In the data rows, 500 means zero.
Each row of this table is followed by its label. One hidden rule gives the labels. It looks at one to three of the table's principal directions, none of them among the few with the most spread.
613 411 510 393 470 686 504 535 466 674 680 487 539 565 542 508 428 303 515 556 597 377 465 334 701 450 444 459 518 373 658 595 553 554 471 473 420 494 515 634 488 710 475 460 300 472 120 421 3
461 544 554 635 505 466 497 721 540 601 589 372 413 393 422 562 351 300 383 429 437 450 716 396 601 523 598 501 490 554 353 479 450 396 660 562 447 457 456 588 545 531 564 596 402 580 525 385 1
422 629 580 426 460 618 317 471 414 320 344 657 376 541 665 353 547 478 549 569 457 643 351 699 487 475 501 571 526 608 616 324 630 315 363 600 652 477 518 634 577 545 586 466 458 468 488 690 3
455 467 481 444 380 581 513 331 358 293 426 697 529 407 603 548 390 540 535 613 585 394 405 514 557 477 374 516 565 499 611 451 598 511 447 551 586 413 611 427 498 596 451 471 457 336 297 599 7
416 505 667 449 397 655 389 372 353 420 509 644 397 528 633 519 498 591 645 630 601 383 323 482 446 423 312 552 652 468 759 425 558 646 361 528 575 517 552 650 540 624 442 430 531 350 386 625 5
492 679 421 673 774 431 514 520 437 397 266 263 460 311 385 475 188 566 291 381 353 508 641 445 368 712 518 257 643 832 341 465 375 286 564 662 547 516 527 361 484 467 395 759 527 691 654 493 8
551 518 480 589 481 411 577 563 473 566 487 344 493 478 389 571 490 620 455 447 448 471 605 411 400 603 571 491 376 488 257 514 388 445 653 496 529 471 465 416 556 520 476 584 535 637 594 414 6
562 559 482 356 654 486 477 404 476 467 397 414 530 571 535 443 364 553 550 495 508 486 448 413 323 586 474 267 520 514 530 597 468 445 395 555 612 589 414 527 476 523 428 519 536 667 432 537 3
483 421 566 474 215 446 576 588 584 497 628 544 522 522 514 543 556 457 535 499 436 569 574 584 641 471 608 656 278 340 413 464 556 509 568 412 490 364 494 485 517 539 695 420 403 432 436 344 8
619 475 554 406 505 646 476 456 476 586 575 477 484 604 569 457 516 502 570 539 542 473 404 456 544 502 409 448 546 476 656 529 556 508 392 469 496 552 519 597 497 629 473 493 407 527 303 464 7
375 665 621 615 553 460 412 490 440 331 328 466 394 418 520 488 383 627 478 497 386 540 555 526 298 568 538 439 564 658 420 421 445 369 512 626 618 496 453 535 538 467 475 633 592 584 652 519 8
383 687 468 705 516 487 488 509 409 364 277 361 543 319 405 576 351 816 330 613 439 411 520 487 416 650 514 407 512 544 346 448 355 423 632 559 478 423 529 295 309 420 392 637 481 511 402 387 3
500 506 443 516 589 494 587 366 367 389 402 431 506 332 467 586 165 535 441 483 533 324 572 326 427 601 364 326 627 641 449 548 465 469 549 614 560 490 589 395 521 603 366 630 528 508 430 503 6
518 405 484 357 544 490 474 354 515 445 468 549 502 636 554 437 571 617 686 541 492 601 371 564 333 498 457 476 456 488 587 617 515 578 440 434 574 563 464 540 604 518 462 420 672 559 549 644 6
570 443 409 480 364 409 560 465 516 456 569 666 465 468 536 470 536 421 516 420 511 518 436 584 685 469 415 611 503 520 557 386 664 446 436 515 564 416 597 406 456 513 582 476 399 423 500 492 2
327 669 900 561 194 658 237 542 556 271 474 806 228 633 782 405 851 693 719 713 404 702 334 880 499 372 523 802 500 520 635 263 687 349 362 473 634 478 449 811 546 459 703 449 455 420 500 543 8
605 517 406 546 999 631 453 684 611 937 632 295 510 699 365 400 713 181 403 352 573 497 552 277 445 398 549 371 754 614 536 795 309 695 524 445 192 834 394 769 549 444 316 508 614 656 701 685 3
737 404 398 401 640 558 631 352 399 600 511 347 593 498 460 545 329 517 488 447 578 368 540 278 437 610 399 290 526 544 473 622 476 451 488 521 535 561 544 399 570 655 338 616 483 631 368 440 4
376 574 625 516 293 623 373 411 508 324 432 846 517 557 671 483 891 738 588 731 616 516 245 770 572 324 443 732 572 360 707 333 605 609 314 422 498 500 531 503 309 316 520 349 484 216 427 591 2
509 478 642 498 312 567 495 476 578 532 606 496 480 608 552 525 653 758 631 634 507 493 377 590 534 496 410 569 457 353 614 509 528 635 448 337 430 511 516 527 372 496 549 426 455 442 329 337 4
563 384 326 305 757 579 555 439 369 569 447 416 693 490 463 494 315 149 402 398 605 467 596 329 434 496 572 304 514 511 534 618 429 576 467 555 464 556 497 479 697 596 412 430 569 500 536 739 3
522 437 596 439 409 497 518 550 649 618 654 540 514 693 525 493 770 543 634 529 514 556 456 541 501 405 549 604 406 324 514 611 488 665 478 340 427 568 413 620 479 454 573 374 537 495 513 449 4
479 733 590 820 448 529 499 557 438 419 357 439 514 403 449 571 715 883 323 529 464 463 456 665 469 603 496 534 630 555 488 227 391 544 411 445 434 479 567 260 260 293 456 588 436 434 633 416 3
684 489 323 575 679 507 703 426 305 527 343 252 683 297 334 598 243 500 231 354 503 382 725 280 429 683 558 293 493 655 244 483 357 349 602 619 518 460 594 184 596 591 321 748 482 592 562 421 4
331 371 468 559 237 338 655 654 511 418 508 448 529 192 353 694 177 334 345 485 462 398 843 422 685 503 669 651 257 455 136 433 430 427 843 589 530 258 543 356 636 529 641 544 469 360 566 363 1
446 643 586 589 527 580 407 444 424 341 378 585 405 456 588 459 472 608 494 560 459 501 428 560 454 521 434 476 653 648 569 419 540 388 429 590 577 500 530 543 462 517 447 600 473 501 452 547 7
320 722 573 738 334 234 433 635 593 251 389 590 315 274 509 521 428 563 401 441 350 576 621 736 557 557 553 603 503 656 331 188 599 200 546 632 630 367 496 397 353 246 698 611 432 512 749 372 5
525 394 374 440 621 390 520 563 618 651 562 429 569 550 405 454 555 342 483 404 493 600 569 483 502 454 607 510 402 461 436 598 461 529 566 463 423 548 436 499 548 407 524 453 596 552 672 510 6
350 640 678 568 681 578 314 550 564 464 422 508 419 584 566 404 618 502 535 540 422 640 495 590 318 428 589 479 630 602 578 533 441 506 437 521 456 633 381 735 526 386 484 521 637 546 669 601 7
470 598 313 660 613 429 609 725 388 525 325 288 600 206 285 628 261 278 111 386 499 382 844 350 576 614 733 443 410 606 062 396 312 288 778 668 475 393 515 280 579 449 482 644 416 543 654 519 3
727 189 473 172 574 688 538 268 525 694 678 541 577 797 574 426 611 554 804 611 635 474 274 339 466 408 346 452 480 353 752 849 533 730 396 347 504 652 471 674 634 742 325 401 601 553 209 574 8
571 484 571 588 335 615 540 547 534 603 630 494 546 606 493 521 729 715 522 589 494 478 363 551 639 497 467 600 482 340 624 498 471 697 454 317 370 462 538 461 332 541 498 451 369 426 282 352 4
503 529 307 476 716 440 460 537 429 478 444 554 506 375 487 457 279 126 369 375 551 454 553 414 582 496 502 370 642 637 559 464 546 382 465 671 551 492 502 490 525 491 457 519 447 539 544 701 2
539 582 435 402 456 542 585 503 314 308 360 621 446 320 582 550 233 194 363 427 582 346 645 414 629 542 490 459 536 676 301 358 607 213 518 730 715 418 598 473 679 667 562 563 318 473 445 692 3
412 713 569 728 562 463 391 776 643 537 455 484 430 542 460 381 786 450 350 411 324 738 556 723 553 471 733 630 507 594 405 359 447 399 504 486 398 510 416 564 411 290 636 536 453 554 772 489 8
583 352 480 441 341 530 647 531 448 598 631 406 605 495 437 615 397 457 492 500 525 395 582 352 595 542 539 503 334 326 432 577 445 619 601 419 468 393 521 431 572 685 517 457 410 480 303 393 7
517 512 641 460 507 569 381 370 541 457 459 501 391 725 600 370 763 822 727 566 400 730 296 724 266 524 436 553 484 559 639 503 541 524 373 378 542 608 483 610 583 485 515 466 676 588 632 562 3
517 554 626 461 393 670 337 397 454 471 558 738 403 716 687 382 783 684 709 648 537 538 133 617 510 402 342 606 620 405 858 467 628 621 267 427 544 533 503 675 389 585 460 391 443 436 265 595 7
355 690 495 683 364 429 429 557 414 264 431 816 375 264 591 545 446 367 374 496 560 365 466 596 719 428 411 616 725 601 576 196 653 373 422 683 603 370 589 439 319 392 552 522 315 311 496 596 4
558 345 300 404 595 418 615 504 557 718 593 361 672 490 340 560 414 428 448 481 621 363 542 280 556 479 495 421 425 326 442 695 389 671 611 452 371 536 479 396 407 470 401 440 536 482 417 411 2
495 646 632 683 627 676 406 613 319 557 499 419 349 442 512 495 399 327 382 414 446 449 583 384 475 531 497 459 712 709 551 386 459 424 495 631 487 510 534 673 650 684 439 654 423 561 543 581 3
563 331 658 376 155 654 568 531 587 663 750 582 587 729 555 560 801 658 683 689 586 439 365 484 663 370 517 707 297 101 585 624 492 797 491 253 408 462 459 608 439 629 564 307 392 356 154 336 3
458 462 410 575 630 454 490 719 631 734 696 491 543 499 410 510 571 108 387 397 540 492 627 420 677 366 605 546 552 429 513 590 474 612 590 465 259 539 444 603 443 396 544 423 456 452 567 492 4
470 545 511 646 557 578 578 612 486 543 464 386 599 389 393 594 471 503 304 511 511 393 643 416 571 517 593 470 560 515 387 515 335 586 587 488 366 494 515 414 440 463 431 574 449 437 488 446 2
439 645 418 543 669 495 424 440 430 386 285 411 526 431 467 462 342 701 428 575 480 457 390 489 383 620 445 309 609 579 555 508 407 474 458 572 541 520 488 397 332 431 360 558 525 573 415 559 3
442 703 516 658 621 594 439 416 261 262 253 513 412 256 548 500 245 503 316 455 478 424 517 531 462 607 376 377 797 838 582 237 535 321 387 719 598 465 661 393 509 537 414 685 440 440 571 630 3
644 372 389 340 721 623 504 151 374 430 386 495 577 569 566 422 472 652 622 514 569 550 312 538 307 562 285 330 646 652 757 573 560 563 306 466 534 630 622 398 610 566 310 506 680 508 516 692 2
422 615 527 655 485 618 425 564 497 494 456 611 417 490 506 486 711 629 450 622 537 454 388 569 602 422 451 661 626 548 501 449 483 520 543 498 420 525 558 545 386 440 440 522 456 384 453 552 8
525 467 395 590 272 329 650 615 503 447 540 580 480 259 433 625 383 324 342 400 513 407 713 496 769 511 559 654 376 524 218 310 593 276 670 601 577 310 589 307 515 476 637 576 326 428 557 374 5
466 650 568 610 452 673 415 603 535 368 339 675 553 490 596 430 833 507 356 608 461 674 519 785 635 416 721 679 470 562 403 323 546 272 465 499 465 472 497 485 475 337 578 540 381 401 529 548 3
459 605 632 254 577 590 183 258 540 368 326 635 431 838 743 240 828 852 837 699 491 789 069 815 156 458 414 469 488 439 845 486 628 466 162 430 648 684 375 701 446 362 500 328 702 587 512 682 3
578 447 259 392 698 357 610 609 519 666 539 412 585 431 372 540 309 105 360 335 613 356 685 235 571 490 574 368 467 483 291 633 438 443 623 612 496 544 437 476 546 490 467 491 471 599 560 576 3
365 636 747 617 579 611 329 659 555 540 544 446 383 544 558 479 514 401 509 546 414 559 593 499 419 449 608 481 587 540 545 525 451 468 518 520 420 566 370 796 539 489 538 546 504 572 515 463 2
480 398 655 304 403 719 384 345 400 500 570 647 453 715 680 453 691 529 757 633 597 548 287 572 386 382 384 604 501 380 776 521 599 686 347 400 515 568 524 728 689 659 516 300 602 376 413 700 6
528 448 549 592 591 685 555 828 640 940 816 324 567 598 358 574 635 237 368 505 608 312 595 259 788 369 565 531 608 311 558 706 308 872 598 335 119 607 449 706 370 544 468 410 332 418 306 394 7
537 421 292 396 609 442 652 460 415 454 392 473 654 381 432 529 354 218 339 344 540 511 695 443 495 521 607 444 418 584 285 507 483 421 579 586 510 468 573 328 691 517 522 494 553 451 688 648 1
462 363 484 480 383 378 619 585 555 627 640 343 579 449 374 631 378 428 481 457 508 432 678 376 519 510 577 520 310 323 351 575 411 630 674 431 410 433 474 440 539 511 577 436 535 471 530 335 6
Which label does each new row get?
390 487 527 438 431 347 448 569 726 550 600 561 465 557 500 450 578 489 584 519 514 539 437 580 589 389 484 575 478 370 584 524 542 606 454 451 452 539 428 580 294 313 617 374 514 426 539 394 >> 8
359 602 635 582 468 571 384 397 355 233 315 529 406 433 591 467 400 679 536 554 371 615 435 678 324 590 466 482 578 672 619 341 513 457 419 551 604 435 560 493 603 549 509 545 590 476 587 632 >> 5
620 356 452 455 527 495 536 499 527 680 683 534 524 593 479 505 588 377 575 447 565 463 476 379 552 425 475 527 503 410 584 607 517 610 491 445 464 535 465 564 548 568 442 466 507 537 469 503 >> 3
525 583 635 706 309 504 533 745 609 625 672 572 442 502 483 581 773 463 416 489 503 438 598 522 722 409 605 709 487 401 376 391 501 485 561 441 412 459 457 553 383 419 599 533 307 458 498 316 >> 6
518 590 654 514 358 577 467 317 396 116 242 549 425 434 669 461 444 783 557 572 320 716 527 800 334 667 531 492 400 739 401 295 637 111 440 553 734 402 577 392 691 551 591 665 514 586 548 487 >> 8
459 485 614 468 420 486 396 450 635 407 591 757 315 593 661 407 645 487 709 549 469 608 381 659 555 374 398 639 585 572 646 507 699 428 413 491 571 544 485 707 507 472 581 477 522 484 508 535 >> 3
755 491 365 626 794 553 639 741 552 882 680 208 501 509 312 505 432 199 283 275 487 395 701 218 680 578 543 355 622 647 364 654 373 472 621 498 310 603 502 542 526 618 405 672 331 722 488 410 >> 3
542 471 512 468 591 609 547 437 353 584 487 309 544 523 445 567 348 566 502 523 526 384 537 277 327 587 462 360 492 481 446 647 367 595 586 499 471 537 507 524 622 693 363 543 567 572 391 508 >> 7
522 341 453 363 343 473 572 516 516 619 662 521 643 569 480 563 536 381 550 515 585 456 496 426 585 432 554 555 317 205 543 572 501 690 518 394 436 428 466 475 491 552 564 317 464 406 357 444 >> 2
593 180 529 291 031 513 776 431 491 572 697 347 745 484 432 716 333 676 571 617 577 339 563 395 672 572 495 542 113 073 459 558 459 771 588 279 457 290 583 258 484 704 615 340 369 320 111 151 >> 2
510 499 640 618 235 521 469 563 578 560 662 622 488 627 550 521 890 699 594 575 485 568 364 683 594 421 513 728 429 291 628 385 555 647 423 311 412 446 488 499 358 417 595 393 427 400 462 362 >> 3
481 598 271 513 677 399 503 428 468 437 273 467 641 437 405 460 503 667 367 507 551 472 388 518 423 561 487 384 551 510 472 486 401 522 459 546 499 532 509 251 277 297 365 492 564 488 564 591 >> 3
542 519 444 491 647 408 489 466 557 568 474 375 578 624 447 415 593 597 525 417 407 661 462 532 303 556 572 398 435 469 507 589 432 542 457 433 452 563 418 455 458 413 476 492 625 638 638 461 >> 8
425 722 520 761 795 523 343 630 551 537 374 387 398 509 434 373 645 581 373 441 356 661 479 622 389 536 563 464 703 749 526 444 393 438 482 529 385 614 461 560 417 323 428 633 580 617 765 568 >> 5
495 348 428 318 543 401 538 454 621 571 565 456 590 603 468 468 489 438 607 479 507 581 511 478 427 463 542 465 359 380 493 686 482 613 529 419 462 550 429 527 544 464 537 380 638 526 546 500 >> 7
473 602 421 721 609 351 649 444 434 261 234 238 550 179 343 589 079 739 262 398 314 481 727 498 383 789 522 261 551 802 264 418 354 324 615 611 559 399 597 128 452 438 423 792 539 611 651 352 >> 5
574 467 566 444 459 568 479 465 589 619 619 540 534 730 554 462 828 657 648 573 543 556 337 570 459 435 464 563 465 327 625 590 517 668 400 317 404 600 454 576 414 456 503 374 527 496 432 461 >> 1
532 463 772 293 396 695 312 349 475 431 516 630 352 730 747 361 650 607 803 621 480 669 302 659 361 431 428 568 482 502 766 445 662 434 269 477 676 573 454 795 699 645 565 441 559 534 439 581 >> 4
536 384 625 652 215 612 692 654 438 605 709 451 565 408 433 747 526 423 407 519 525 334 755 367 682 484 614 663 361 344 291 499 421 617 725 387 361 350 557 456 636 675 560 520 353 383 366 320 >> 3
623 481 448 472 545 512 553 546 558 590 586 505 550 549 501 473 526 373 465 443 511 490 517 442 623 490 526 453 514 478 515 565 529 470 461 483 468 516 476 510 440 527 500 518 378 556 388 440 >> 2
474 478 497 644 452 519 590 543 442 440 529 569 630 332 475 615 455 352 330 445 520 428 642 497 637 471 575 511 586 493 539 398 478 590 481 499 410 398 558 348 466 459 498 523 416 342 521 480 >> 5
417 568 411 542 649 282 428 469 590 387 327 484 518 463 451 405 518 592 476 424 387 701 507 658 316 538 602 451 466 602 443 450 472 384 477 555 567 523 418 387 448 244 507 541 685 596 832 537 >> 1
493 401 480 382 351 488 573 387 439 379 509 668 556 470 573 537 450 421 555 509 554 468 494 502 545 445 476 558 440 434 513 487 591 525 472 519 586 418 553 452 574 582 543 431 492 371 437 556 >> 1
551 471 422 468 531 521 563 413 420 373 454 677 475 365 565 530 356 306 453 463 579 393 565 437 616 462 424 489 627 662 463 470 614 342 493 643 613 479 585 471 590 572 450 589 436 450 466 618 >> 6
456 428 473 421 494 453 582 518 554 528 483 451 593 479 434 538 481 458 463 483 540 479 590 464 502 464 572 514 421 436 391 550 418 598 549 480 467 519 486 456 526 444 527 444 571 424 600 502 >> 8
559 263 519 250 249 424 538 285 533 479 635 669 561 660 596 540 613 676 816 617 605 485 320 513 427 426 398 584 301 200 636 601 607 665 421 366 626 472 451 494 531 549 515 310 606 454 358 473 >> 4
443 553 405 604 644 399 504 612 616 569 446 371 529 463 363 453 515 520 374 442 420 577 560 525 507 523 592 485 500 562 391 542 386 507 590 497 391 532 471 431 391 343 488 549 553 538 658 448 >> 8
